In the rows, zero is written as 128.
Turns, then the turns between two rows, first turn first; the first pair answered
turn E:
[ 94 132 158 156 140 106 151 155 131 105 137 130 146 120 137 123 161 151
 143 142 126 103 131 135 133 111 117 119] => [ 97 106 156 142 167 100 147 142 144 112 117 142 123 107 146 143 134 127
 121 149  99 134 123 115 120 144 102 132]
[ 88  86 114 126 121 134 139 136 159 116 143 108 143 111 149  61 165 161
 122 131 122 141  84 155 145 112 148 116] => [ 87  82 131 126 121 124 145 148 155 116 147 112 149 116 171  71 185 152
 126 155 114 133  87 156 151 104 143 115]
[153 197 102 114 120 150 143 138 135 117 170 122 127 130  90 139  73 144
 120 119 139 174 131 135  87 167 149 175] => [142 211 119 127 115 140 150 154 118 106 189 118 150 153  94 143  97 148
 149 135 163 137 147 150  86 139 155 163]
[136 150 124 139 144 147 142 130 145 132 107 129 121 102 151 128 139 125
 123 102 128 125 105 143 125 131 115 110] => [139 148 112 135 138 149 146 145 148 128 110 136 125  99 149 131 146 134
 120 102 149 118 107 152 122 134 129  98]
turn C:
[113 162  97 124 137 147 141  92 109 131 124 143 100 129 119 110  72 116
 132 107 110 131 101 102 102 122 137 133] => [100 155 108 139 114 130 141 144 113 109 162 131 117 173 126 105 152 162
 153 138 150 115 111 155 108  87 156 103]
[150 137 128 127 137 134 130 112 112 128 124 131 128 129 117 130 100 120
 128 116 116 132 139 125 105 133 141 136] => [141 125 131 130 124 130 126 137 132 122 140 124 138 141 119 130 134 142
 139 122 136 123 143 150 114 121 138 119]
[112 128 128 118 109 148 111 143 124 149 156 130 133 139 102 104 125 128
 108 150 123 110 153 141 128 134 107 121] => [115 129 123 113 104 151 112 130 132 150 138 134 126 129 107 101 107 118
 105 145 114 121 149 129 130 153 105 126]
[124 110  99 119  92 112  94 143 125 105 162  94 129 143 107 134 161 130
 143 124 145 145 139 195 117 124 146 100] => [147 126 104 115 127 134 107  96 114 122 130 104 111 116 119 133  69  95
 120  96  99 170 123 128 107 163 124 130]
turn P:
[127 108 123 119 137 128 138 114 142 141  57 132 117  76 139  88 126 148
 101 121 104 147  81 109 174 145 115 153] => [135 145 111 109 109 152 132  94 102 103 101 114 129  99 102 103  77 132
 109  51 126 148 122 129 125 169 152 138]
[128 112 112 125 107 117 110 140 144 112 161 115 118 147 108 135 143 140
 121 110 127 166 141 152 103 153 157 108] => [131 112 139 130 127  99 112 151 130 112 173 112 122 162 117 146 158 131
 136 148 127 124 156 146  94 136 145 109]
[116  73  67 132 111 125 102 142 161 148 153  97 133 122 120 133 124 176
 101 125 158 148 134 121 111 139 104 124] => [113 106  77 145 102 121 102 146 139 121 186  92 135 145 115 140 101 155
 110 117 178 138 154 125  75 128 130 112]
[121 110 142 135 158 129 135 113 132 149 107 146 122 117 149 128 105 122
 133 144  97 134 109 113 144 133 103 144] => [141 124 117 122 140 139 122 103 130 144 113 138 122 118 130 119  90 117
 120 109 102 159 117 124 141 153 120 149]
Then:
Each pair is 2 to 3 turns apart.
[151 136 117 139 135 122 141  99 147 165 116 113 112  99 131 100 102 137
 111 114 116 135 121 138 162 147 137 155] => [154 178 150 144 114 122 140 118 112 131 146 100 131 133 127 121 105 124
 149 104 142 102 153 145 129 137 162 132] | P, E
[125 111  89 120  77 130 101 138 161 143 122 124 130 122 125  91 164 183
 102 109 160 144 120 162 158 121 141 116] => [142 147  92 120  98 159 103  94 111 125 118 119 122 120  98 111  75 118
 112  68 134 164 142 112 108 161 161 123] | P, C
[114 120 161 126 161 125 133 126 161 136  97 140 126 115 155 121 117 121
 114 186 100 105  85  84 148 118  84 137] => [109 155 146 143 104 150 125 131 133 121 110 140 152 125 130  96 151 169
 131 146 148  68  94 134 161  81 108 120] | E, E, E
[ 95 139  99 117 106 119 137 142 136 112 184 106 144 118 103 130 140 109
 135 114 152  98 143 157 129  81 137 114] => [102 118  96 113 111 119 136 151 159 138 158 116 134  92 113 106 154 129
 117 125 143 108 115 143 168  82 129 123] | P, P
[113 109  94 101 159 122 173 130 117 128 104 141 114 108 149 148  94 125
 105 118  85 166 108  86 112 174 105 161] => [106 151  82 100 113 141 164 126  64 105 133 121 118 138 113 131  92 147
 138  67 127 137 131 129 110 154 153 148] | P, E
[125  91 134 119 130  82 115 167 173 128 159 124 128 138 139 144 194 129
 131 175 132 157 136 159 130 129 126 115] => [145  97  99 102 123  95 107 149 161 123 164 115 113 132 106 144 150 127
 109 121 135 197 141 148  98 174 140 125] | E, P
